128 stands for zero in the data rows.
Some points, one per row:
[168 208 134 158 131 132 125 144 144 134 255 151 164 146 176 188 128 143
 203 130 133 134 133 161 173 143 182 166 121 136 123 149]
[ 86  96 121  83 128 101 104  88  65 117  51  81 111 102  89  86 127  93
  96  98  97  98 130  84  88  88  90 100 123 101 120  93]
[ 97 106 129  99 124 109 106  94  71 114  61  89 107 116  97  94 136 101
 105  97 105 107 123  94  94 104  99 105 124 105 123  94]
[206 165 128 178 121 132 137 160 161 130 255 179 154 134 184 193 123 166
 178 156 138 141 130 156 195 144 193 169 126 147 125 168]
[ 91  99 120  85 164  99 101  87  42 109  47  86 109 104  88  86 129  95
  94 102  99  92 125  90  87  88  92  95 120 100 218  97]
[ 90  98 111  86 179 104 100  83  44 107  55  89 106 114  96  90 125  97
  85  94  94 104 121  86  86  99  88  98 126  99 206  94]
[ 96 101 121  93 130 110 101  92  58 110  57  90 107 104  93  88 125  98
  93 104  97  97 126  93  91  96  92 101 124 107 130  94]
[169 157 129 159 124 131 142 150 121 134 197 167 148 129 181 168 128 179
 166 166 144 145 125 161 168 148 184 200 127 159 130 166]
[114 124 124 108 121 135 129 116 122 230  90 112 126 119 111 110 127 119
 121 120 128 134 129 123 109 127 116 123 126 124 127 118]
[ 93  93 113  90 129 100  96  92  43 110  56  85 102 108  91  88 124  96
  87  98  99 101 123  91  92  95  90  98 118  99 125  91]
[ 91 100 116  88 121 102 100  92  64 116  40  90 105 108  90  85 126  94
  97  91 106 100 145  95  93  88  93 103 117 104 123 100]
[ 91  99 116  87 123  99  98  90  51 116  56  90 100 109  88  86 119  93
  87  96  96  99 124  91  89  90  89  99 126  95 120  94]
[119 133 144 137 123 196 143 150 255 138 120 129 126 166 122 125 130 125
 127 125 132 134 121 132 124 137 121 119 128 127 134 127]
[ 96 104 117  92 124 104 104  88  67 116  53  92 108 110  90  93 123 102
  90 102 103  92 119  92  87  97  92 104 127 110 123  97]
[ 96 103 120  89 126 101 102  89  61 115  70  89 105 109  93  89 129  95
  96  97 101  99 124  85  94  98  89  99 125 102 122  96]
[ 94  96 117  95 123  98  98  90  45 114  57  90 111 106  98  95 241 101
  98 107 100 100 122  90  92  93  89 104 123 104 119 100]
[ 89  98 118  87 123 102  99  95  55 111  54  89 103 108  95  88 123  97
  93  97 102  96 120  86  88  93  94  95 121 105 125 100]
[102 102 125  94 127 116 125 101  96 124  63  93 108 112  94  98 117 106
  96 110 121 113 119  98  90 104  99 107 128 119 121 113]
[156 143 121 149 126 136 173 152 135 137 154 166 136 123 157 155 127 210
 144 208 162 167 131 162 146 157 161 173 130 199 120 173]
[ 89 100 118  90 120  97  99  89  42 118  54  89 103 106  94  83 121  96
  93  91 102  95 124  91  86  97  93  93 195 101 127  95]
[188 170 134 177 119 132 140 155 152 143 248 179 164 138 204 195 130 165
 191 157 144 145 125 173 190 156 208 185 131 151 123 170]
[185 165 132 200 127 149 158 189 199 140 235 192 150 145 184 192 125 166
 180 167 151 158 130 187 188 164 182 159 129 150 126 173]
[193 173 132 193 126 141 145 173 156 139 251 192 156 136 197 191 130 174
 195 163 145 147 126 173 201 157 196 181 126 156 122 172]
[190 182 130 183 127 134 141 166 124 141 255 179 165 145 187 203 125 152
 194 150 134 144 126 159 198 147 194 171 123 140 125 169]
[115 123 196 117 121 124 112 111 133 127 123 116 143 178 119 111 126 108
 116 106 112 107 128 108 115 117 109 116 127 119 124 116]
[164 166 142 185 125 156 146 181 218 141 225 181 162 164 183 185 132 152
 177 153 146 161 126 186 180 170 178 158 124 141 125 156]
[168 180 141 178 128 151 135 176 206 145 246 166 166 168 174 190 129 144
 187 138 138 140 128 169 175 154 169 152 125 133 124 150]
[186 159 131 199 131 154 159 195 171 140 228 199 149 139 182 190 130 169
 173 173 162 165 127 184 188 181 182 166 126 159 124 170]
[ 87 101 121 102 126 105 112  99  82 115  64  93 111 105 106  98 126 119
 104 109 112 104 130 100  93  97 101 107 121 117 125 101]
10 more points follow, each with its number after it:
[ 89  95 118  88 119 103 104  90  57 115  54  89 104 109  93  86 164  93
  93  95  99  98 129  92  94  95  88 101 122 103 130  96] 0
[173 187 133 169 122 141 141 159 144 150 249 175 164 147 196 199 126 150
 204 156 137 148 125 181 182 154 195 174 126 144 127 162] 1
[105 113 225  98 121 125 108 109 119 126  84 101 124 150 110 102 128 102
 112 108 110 104 133 104 109 105 108 113 128 110 124 108] 2
[ 96  99 123  86 125  96 103  92  47 115  41  94 104 106  92  88 121  92
  96  95  99  98 125  88  89  96  87 101 123 102 126  94] 3
[194 164 132 189 125 134 143 159 146 129 255 180 152 136 181 196 131 165
 173 153 142 145 128 163 200 148 187 176 119 149 129 160] 4
[186 161 127 195 119 136 158 184 157 132 208 191 145 136 167 183 132 188
 159 185 148 156 130 171 180 172 175 169 123 172 129 178] 5
[201 167 130 191 133 132 141 167 128 134 253 191 150 136 180 194 128 170
 182 163 141 146 124 164 198 158 188 173 123 144 124 170] 6
[ 92 101 116  88 127 103  98  90  57 115  58  85 102 108  95  89 126  96
  93  95  98  98 128  88  91  91  92 102 234 103 127 104] 7
[132 126 130 137 123 129 185 140 135 138 115 143 124 123 136 128 124 188
 127 208 182 178 125 156 130 158 135 154 126 226 127 155] 8
[118 120 200 115 121 128 119 110 150 127 115 107 143 184 116 110 134 111
 122 111 114 118 129 110 114 115 114 118 132 111 126 113] 9
Which two of these numbered points are nearest to each point below, looking only along the 7 directions in which the first points spread most? Their numbers follow each, nearest first.
[201 170 131 190 128 134 145 169 128 131 255 184 152 134 183 199 128 173
 177 160 149 149 131 164 204 153 187 176 128 149 118 169] > 6 4
[122 127 132 136 124 155 199 145 161 154 123 143 129 133 126 125 122 148
 126 160 213 208 129 156 127 189 135 141 121 171 123 136] > 8 5
[172 158 129 192 131 158 168 198 185 141 199 195 148 139 176 180 126 169
 164 179 167 174 126 192 174 193 171 163 123 162 126 169] > 5 4
[180 180 127 181 121 143 139 162 163 133 255 175 163 153 190 197 128 150
 201 148 137 146 124 167 191 154 194 165 130 142 121 161] > 1 4
[ 90 102 112  85 129  95 101  87  47 110  30  87 109 107  89  91 127 100
  87  97 103  97 123  90  86  95  89  96 126  95 124  94] > 3 7
[142 133 127 139 121 142 197 152 142 135 138 156 136 128 148 135 124 183
 141 196 187 198 126 172 138 179 149 157 129 201 127 164] > 8 5
[ 92 105 139  93 129 110 114  98  87 116  73 100 123 119  98  94 124 107
 102 100 110 103 126  98  98  99 102 109 132 105 129 103] > 7 3
[117 112 125 112 130 120 116 113 109 121 106 116 120 121 112 114 126 123
 117 114 119 120 127 116 111 118 110 117 130 118 128 139] > 2 9
[109 116 150 110 127 122 113 111 102 133 105 110 155 143 116 108 128 108
 114 107 117 114 125 116 111 112 108 116 122 111 126 113] > 2 9
[111 113 131 108 126 109 114 103  87 113  91 102 123 115 103 103 124 111
 110 107 107 106 145 104 109 105 110 116 128 112 124 107] > 7 2
[162 207 130 153 124 140 135 151 136 148 238 154 160 152 172 178 122 142
 199 136 130 137 128 169 154 151 169 163 128 140 121 149] > 1 4
[ 90 103 114  87 119 102  99  96  59 116  70  89 108 110  94  90 124 100
  94 103 102 101 128  88  89  96  95  99 127 103 123  98] > 7 3
[ 91  98 116  89 123 101  97  86  52 114  48  86 105 103  91  80 125  97
  90  98 100  96 122  88  85  91  88  92 144 103 124  99] > 3 7
[103 119 169 104 126 131 117 114 134 127 100 104 131 143 109 108 125 111
 105 112 121 120 133 103 110 117 112 117 121 114 129 110] > 2 9
[ 94  97 117  85 125 100 100  86  55 114  58  90  99 106  92  85 118  94
  88  96 103 100 128  90  84  92  94  99 126  98 125  91] > 3 7
[100 112 135 100 129 120 104 104  88 114  84  98 123 128 102 100 134 107
 105 103 110 107 126  99 101  97 104 110 127 117 120 107] > 2 7
[195 183 132 181 127 137 135 164 125 142 255 178 162 146 198 205 126 157
 197 150 136 139 132 168 192 145 197 171 129 143 125 161] > 1 6
[ 92 101 132  89 125 108 108  90  74 119  55  95 113 107  96  89 129 104
  99  99 109  97 130  98 103  94  99 106 131 107 126  97] > 7 3
[174 182 135 188 119 146 138 175 185 136 255 182 174 157 188 196 130 146
 190 145 141 140 135 165 191 154 188 156 126 136 125 156] > 1 4
[201 187 130 189 123 140 139 175 166 133 255 187 156 141 190 201 129 159
 195 154 138 142 128 171 204 156 195 174 133 148 123 167] > 4 1
[123 129 141 138 121 140 124 133 205 130 137 125 132 160 124 131 129 125
 127 123 130 124 128 123 127 129 129 122 125 118 123 127] > 9 2
[156 142 122 168 127 170 180 187 191 158 164 172 143 146 158 166 131 161
 155 175 174 186 124 197 156 196 156 148 130 162 127 170] > 5 8
[192 179 134 198 128 144 137 181 171 140 255 185 168 143 189 203 122 153
 193 148 140 144 126 167 205 160 188 167 126 146 124 167] > 1 4
[123 133 169 130 127 159 122 127 243 135 140 121 143 210 123 123 129 114
 127 120 126 120 128 123 125 128 121 123 130 118 126 117] > 9 2
[140 133 121 151 124 156 219 160 194 146 133 149 130 125 140 130 119 169
 131 179 218 210 128 164 132 196 141 146 127 187 131 150] > 8 5
[158 149 127 174 124 172 170 200 201 150 185 182 144 138 164 164 131 158
 150 163 173 184 123 190 156 197 157 148 123 157 123 173] > 5 4
